One turn moves every row onto another: examples first, then more rows asked
Monen: 15, 4, 2, -4, -5, -9, 7, 2, -2, -15, 0, -1, 9, 9, 8, -7, 1, 1, -14, 3, 6, 1, 9, 2, -15, -2
selit: 17, 2, 3, -5, 2, -7, 4, 4, 9, 2, -7, -1, 12, -6, -1, 3, -3, 7, -4, -6, 3, 3, -5, 0, -9, 12
takub: 11, 2, -8, -2, -8, -1, -2, -3, 4, 7, 1, 3, 5, -9, 5, -6, 3, -1, 6, -9, -4, 7, -10, -12, -11, 4
Bib: -13, -2, -8, 0, -9, -4, -7, -9, 4, 2, 1, -2, 5, -4, -3, 1, -2, -1, -5, 0, 2, 6, -9, -13, 14, -5
tes: 3, -16, -11, 0, 7, 6, -17, 4, 4, 5, -6, -11, 1, 2, 1, -3, 17, -1, 2, 2, 6, 2, 8, -3, 4, -7
Ser: 10, 5, 2, -8, -1, -12, -5, -1, 1, -1, -7, 1, 14, -2, 4, -2, -5, 6, -9, -7, 5, -5, 5, -3, -20, 4
fupid: 21, -1, 5, 2, -5, -6, 2, -2, 5, 6, 4, -1, 5, -6, 0, -3, 1, 5, 9, -8, 5, 6, 4, -6, -11, 3
botip: 2, -14, -2, -4, 12, 0, -23, 10, 1, -5, -3, -4, 1, 9, 6, 0, 10, -9, -3, -1, 5, 4, -2, 7, 1, 3
kuve: 4, -15, 0, -7, 6, -4, -9, 5, 2, -9, 6, 9, 4, -3, 14, -4, 14, -6, -10, 0, 1, -2, -2, 9, 9, 4
dupo: 17, 5, -2, 2, 0, -6, 2, -3, 0, -2, -5, -13, 3, 15, 5, 3, 2, -1, -8, 1, 10, -1, 13, 0, -16, -3
puvud: 1, -11, -4, 1, 10, -11, -18, -3, 6, 0, 3, -1, 7, 2, 9, 1, 20, -6, -7, 6, 8, -3, -1, 1, 2, -6
makug: -16, 8, 2, -3, 3, -9, 3, 2, 5, -15, 5, -4, 6, 10, -6, -1, 0, -4, -1, 9, -4, 6, 6, -3, 5, -12
zos: 8, 4, -4, 4, 4, 5, -11, -7, 0, -1, -4, 1, -5, -5, 8, -7, -8, 1, -9, -13, 0, 6, 1, -2, -17, 10
gepip: 3, 6, -10, -7, -4, -4, -10, -5, 3, 3, -4, 5, 5, -4, 8, -7, -3, -3, -3, -8, -3, -3, -2, -6, -23, 1
bomor: 21, 3, -2, 2, 1, -4, 8, 12, 7, -1, -2, -11, 10, 12, 1, 1, 8, 1, 3, 1, 2, 7, -5, 1, -7, 3
virup: 23, 0, 0, 0, -8, -2, 18, 2, 1, -1, 3, -4, 5, 3, 7, -1, 8, 2, -3, -1, 1, 4, 3, -2, 1, 3
navo: 5, -20, -3, -9, 4, 8, -11, 9, -3, -9, -3, -1, -1, 0, 5, -9, 7, 0, -6, -3, 5, 0, 15, 6, 6, 0
tofef: -12, -2, 1, 9, 1, 2, -16, -1, -5, -8, 0, -6, 0, 3, -4, -10, -10, 8, -9, -9, 3, 9, 2, -5, 8, 0
neset: -6, -6, 0, -9, -2, -2, -1, 5, 12, -9, -2, -1, 5, 0, -8, 6, -13, -1, -4, 2, 5, 6, -8, 5, 13, 6
kam: -4, 1, 2, 13, -1, -8, -4, 0, 5, 9, 10, -3, 4, 2, -1, -8, 4, 10, 10, -8, 2, -8, 7, -1, 11, -7
Nav: -18, 12, -3, 2, 14, -2, 0, -2, 9, -9, 1, -6, -2, 11, -1, 6, -3, -7, -7, 6, -7, 2, 3, 4, 7, -4
dedu: -13, 9, -1, -5, 6, -4, 6, 8, 6, -1, 0, -8, 6, 13, -5, 2, 2, 0, 7, 2, -9, -4, 9, 0, 11, -7
vidib: -17, 10, -3, -1, 7, -1, 8, 2, 0, -7, 1, -3, 5, 5, 1, -2, 3, 1, -8, -1, -13, 2, 2, -3, 18, -3
sokal: 5, -15, -1, 5, 10, -1, -14, 7, 7, -11, 6, 0, 5, -2, 4, -13, 17, 1, -4, 4, 6, 6, 4, 5, 2, -5
Nuna: -11, 8, 5, 1, 9, -2, 5, -1, -1, -4, 2, -8, -4, 13, 0, 5, -5, -1, -3, -2, -5, -3, 17, 4, 13, -3
fem: -14, 2, -9, -6, -2, -7, -6, -5, 14, 2, 5, 6, 0, 2, 4, 1, -7, -6, 1, 1, 2, -17, 2, 8, 0, -5
Pak: 12, 4, -15, 0, -4, 12, 8, 6, -2, 2, -5, -5, 0, 4, 10, -8, 7, 0, -5, -8, -11, 4, -4, -2, -3, 6
rer: 12, 6, -11, 4, -3, 1, 2, 2, 4, 0, 4, -2, 0, 8, 12, -4, 10, -10, -1, -2, -7, 9, -16, -2, -9, 4
Gof: -7, -5, -5, 2, -1, 1, -3, -4, 19, -7, 3, -4, -3, -2, -10, -3, -10, 4, 2, 7, 10, 1, 11, 4, 1, -9
Baf: 15, 1, 3, 2, 0, -4, -6, -9, 5, -3, 0, -1, -1, -4, 2, -3, -8, 2, -3, -5, 10, 6, 11, -2, -21, 2
navi: 6, 6, -12, -6, -6, 4, -5, -1, -8, -2, -6, -5, -3, 14, 13, -5, 0, -9, -9, -6, -3, -2, 4, -2, -17, -1
Tate: 5, -17, -5, -13, 3, -1, -10, 2, -1, 5, -6, -3, 3, 2, 8, 7, 12, -7, -5, -1, 6, -8, 7, 2, 10, 1
lasi: 1, -15, -10, -3, 2, 2, -7, -4, 2, -2, 2, 3, 3, -9, 11, -9, 17, 0, -9, 2, 3, -6, 11, -1, 7, -7
gak: -9, 1, -1, 4, 7, 3, -7, 11, 10, 0, 6, 3, -4, 4, 1, -8, -7, 3, 7, -11, -5, -8, 0, 15, 6, 5
tapo: -13, 6, -1, 0, 5, 1, 1, 2, 6, -4, 8, -6, -7, 14, -2, 3, -1, -11, 11, 2, -9, 6, 4, 1, 9, -6
Pedut: -9, 2, 10, -1, -1, -16, -11, 2, -6, 0, 2, 0, 11, 9, 2, 0, -5, 5, -7, -10, 4, -9, 1, 1, 11, 2
kom: -17, 7, 1, -4, -1, -1, 2, 0, -7, -8, 7, -2, -2, 11, 1, -6, -2, -4, 1, -3, -11, 1, 13, -5, 10, -10
gub: 13, 4, -5, 2, 5, 5, -1, 3, 7, 6, -4, 1, 1, -7, 6, -3, -2, 3, -1, -13, -5, 3, -9, 2, -9, 16
rati: 5, 9, -12, 7, 2, 2, -2, -5, 1, -11, 0, -2, -2, 7, 14, -10, 4, -5, -18, 0, -2, 4, 0, 0, -19, -1
robot: -9, 5, 8, 3, 5, -4, 8, -2, 3, -12, 10, -3, -3, 7, -2, 2, -1, -4, -2, 3, -5, 11, 4, -1, 18, -3

dupo turns into bomor
puvud turns into sokal
Where do these go?
tofef turns into Pedut
Nav turns into makug
takub turns into zos

One turn moves every row onto another: examples first, then more rows asked
Lum: 0, 1, -8, -12, -3, -13, 7, 4, 4, -5, -8, 0, 0, 5, 2, 1, -2, 3, -8, 1, -3, 5, 0, 5, -1, 11, 11, 20, 0, -14, -12, -1, -1, -12
Vimu: -1, -3, 6, -5, -4, -6, 4, -2, -3, -8, 7, -12, 2, -9, 1, 3, -11, -6, 8, -8, -5, 2, 13, 1, 1, 0, -4, -3, -3, 9, 12, 10, 4, 0
boza: -2, 6, -5, 6, 0, 5, 18, -5, -1, -7, -10, -1, -6, 0, -2, -7, 11, -3, -6, -4, 10, -1, 2, -2, 7, -4, -11, 11, -9, 7, -7, 6, -6, -8
gadu: -19, -2, -1, 7, 1, -1, 12, -1, -8, -5, -12, 4, 2, -10, -2, -2, 4, 9, 8, 4, 3, 4, -8, 3, 1, -4, -2, 0, -4, 5, 18, -3, 10, -5
Nubut: -2, -21, 4, 10, -18, 5, 2, 0, -9, -4, 0, 1, -5, 6, -8, 5, 1, 2, 3, -1, -1, 6, -10, 2, -3, 6, 3, -10, -10, -1, -3, 3, 1, -1
lun: -4, -4, 8, -4, -5, -5, 2, -5, -1, -7, -5, -7, 9, 17, 5, 6, 5, 2, -8, -1, 10, 5, 4, 11, 9, -1, 7, 2, -5, -14, 4, -5, 2, 6
Las: -2, -4, 10, 10, -1, -5, 2, 4, -5, -7, 9, -2, 12, -6, 3, -1, -10, -3, 6, 10, 5, -2, -4, 3, -8, -4, 5, -12, -8, 1, 7, -5, 5, 2
dulim: 9, -1, -5, 4, 11, -1, 6, -12, -12, -10, 0, -3, 1, 10, -10, 1, -7, 7, 2, -9, -1, 9, 9, -6, 7, 2, 3, 12, 5, 1, 4, -7, 0, 5
vope: -6, -10, 5, 11, -11, 1, -5, 3, -6, 2, -14, 3, -1, 11, 6, -12, -9, 0, 3, -1, -4, -9, 1, -4, 1, 4, 0, -3, 8, 6, 1, 13, 4, 5
ziki: -1, 0, -4, 12, 2, -12, 6, 10, -6, -1, -13, 2, -8, 5, -12, 9, 3, 9, 0, -15, -10, -5, 7, -2, 7, -4, 3, 8, 10, -8, 0, -7, 3, -7
Geg: -5, 10, 3, 9, -8, 1, 12, -4, -4, 0, 5, -4, -1, -5, -3, -8, -5, 11, -7, -5, 10, -7, -3, -6, 5, 9, 1, 16, 12, 9, 1, -8, -3, 1
bok: 9, 8, 3, 12, -4, -5, 7, -7, 1, -8, -4, 0, -12, -5, -7, 1, 10, -9, 0, -7, -4, 5, -4, 11, -3, -7, 9, 6, 0, 3, 11, 12, -1, -3
zifek: 8, -3, 10, -11, -8, -11, -1, -4, 2, -4, -15, 6, 10, 1, 6, 10, -6, -6, -3, 4, -7, -5, -12, 8, -3, -3, 7, 2, -1, -5, 1, 7, 9, -8
sok: -1, -5, 3, 1, -9, 11, 7, 11, 5, 1, -3, 6, -16, -2, -4, -7, -3, 1, -3, 2, -18, 6, 8, -3, 6, 8, -4, -5, -5, 11, -8, 2, 5, 3
Bol: -3, 1, 10, 3, 10, -5, 4, 15, 2, -11, 5, -3, -3, -5, 6, 4, -10, 4, 1, 13, 1, 8, 5, 5, 15, 3, -1, 19, 6, 2, 7, -3, -3, -4
fufu: 6, 0, -13, -5, -11, -8, 15, -4, 3, 0, -1, 5, 4, 0, 9, 2, 2, -3, -5, -8, -2, 5, -6, 10, -14, 0, -4, 14, 0, -5, -2, -4, 11, -1
bavip: -1, -5, 9, 6, -6, -4, -6, 1, -3, -5, -7, 0, 4, 2, 4, 5, 8, 4, 10, 0, 5, -7, -4, 0, -1, -5, -19, 19, 1, 13, -8, -5, -2, 10
povif: 10, -5, 2, -5, -8, -1, 10, -9, 5, -6, -5, 0, -11, -3, -19, 3, -2, 5, 0, -4, 7, -1, 3, 0, 11, -13, -1, 10, 4, -12, 3, 3, 0, -5
gar: 4, 6, -4, -3, -6, -6, 7, 5, 1, 0, -4, 2, -5, 4, -4, -2, -2, 0, 5, 8, -7, 2, 3, 1, -19, 1, -3, 30, 4, -1, -14, -6, 3, -3
Mos: -5, 8, 2, -9, -11, -3, 8, -3, 11, -8, 5, 9, 6, -6, -4, -3, 10, 0, 0, 3, -6, 9, 6, -6, 6, -12, -5, 4, -5, 2, -4, -11, 12, -4
durod: -8, 14, 1, 3, -11, -4, 14, 8, -7, 8, 1, -12, -10, 5, -6, 0, 4, 1, 8, -10, 1, 4, 5, -3, 2, -3, 2, 3, 1, 2, -14, 2, -12, -2
zov: 3, 2, 15, -7, -9, 1, 4, 7, -1, 1, -6, -1, 1, 3, 9, 6, -2, 2, 6, 11, 1, 0, -14, 3, -21, 10, 4, 8, -1, 12, 4, -7, 1, 2
Zed: 2, 5, -4, -7, -4, 0, 5, -3, -17, -8, -9, -3, -9, -8, 6, 1, 6, 9, -4, -5, -6, 5, -5, -5, 0, 0, 9, 3, 15, 12, 7, -2, -5, 4
lep: 0, 0, 8, -9, 3, 4, -7, 8, -3, -2, 2, 2, 1, 2, -13, 10, 1, 4, 3, 12, -4, 0, 4, 0, 4, 5, 0, -8, -12, 0, -16, -6, 2, 11
naf: -9, 6, 3, -5, -1, 6, 4, 2, -8, 0, -8, -9, -2, 6, -6, 7, 4, 3, -4, 10, -10, -9, -1, -6, 13, -8, 0, 6, 3, -9, -13, 9, 4, 13
luvis: -4, 3, 9, 12, 0, -2, -1, 6, 13, -12, -3, -8, -5, 5, -14, 2, 7, 5, 2, -8, -8, -6, -6, -2, 3, 12, 4, 8, -8, 0, -5, -10, -2, 10
seg: 3, 0, -8, -9, 2, -7, 4, 3, 0, -3, -7, 4, -5, 1, 10, 0, -10, 0, 6, 0, 5, 7, -6, 13, -13, 6, -7, 18, 10, -7, 3, 2, -10, 0
zolub: -6, -8, -5, 13, 5, 4, -2, 7, 0, 3, 4, 4, 2, 0, -6, -7, -4, -3, 2, 10, -14, 7, -8, -7, 11, 3, 11, -4, 4, -5, -1, 5, 1, -6
gaso: -2, 7, 0, 1, 1, -2, 16, 15, 7, 12, -5, 4, 9, 4, 1, 9, 3, -9, 7, 6, -8, 4, -9, 3, -3, -2, -3, 6, -11, 1, -15, -4, 9, -8
zalif: -1, -2, 9, 12, 11, -6, 0, 12, 10, 2, -7, -3, 5, 4, 6, -6, 2, 6, -3, 10, -7, -15, -3, -4, 9, -1, 6, 2, -12, 1, -9, 1, 7, 6
Bama: -3, -8, 9, -10, -2, -7, 2, 6, 0, -4, -9, 12, -3, -5, 6, 3, -4, 12, 6, 5, 4, -6, -1, 1, 6, 0, -7, -9, -9, 11, 6, 9, 14, 4
kida: 1, 3, 5, -13, 12, -6, 1, 15, 5, 3, -8, 2, 4, 10, 6, 8, -13, 3, 3, 0, -16, 3, 4, -2, -3, 10, -2, 1, 1, -3, -4, -10, -4, -5

zifek turns into gaso
luvis turns into Vimu
boza turns into Geg
Where do these go?
seg turns into Lum
Bama turns into zalif
bavip turns into Bol
durod turns into Zed
Nubut turns into sok

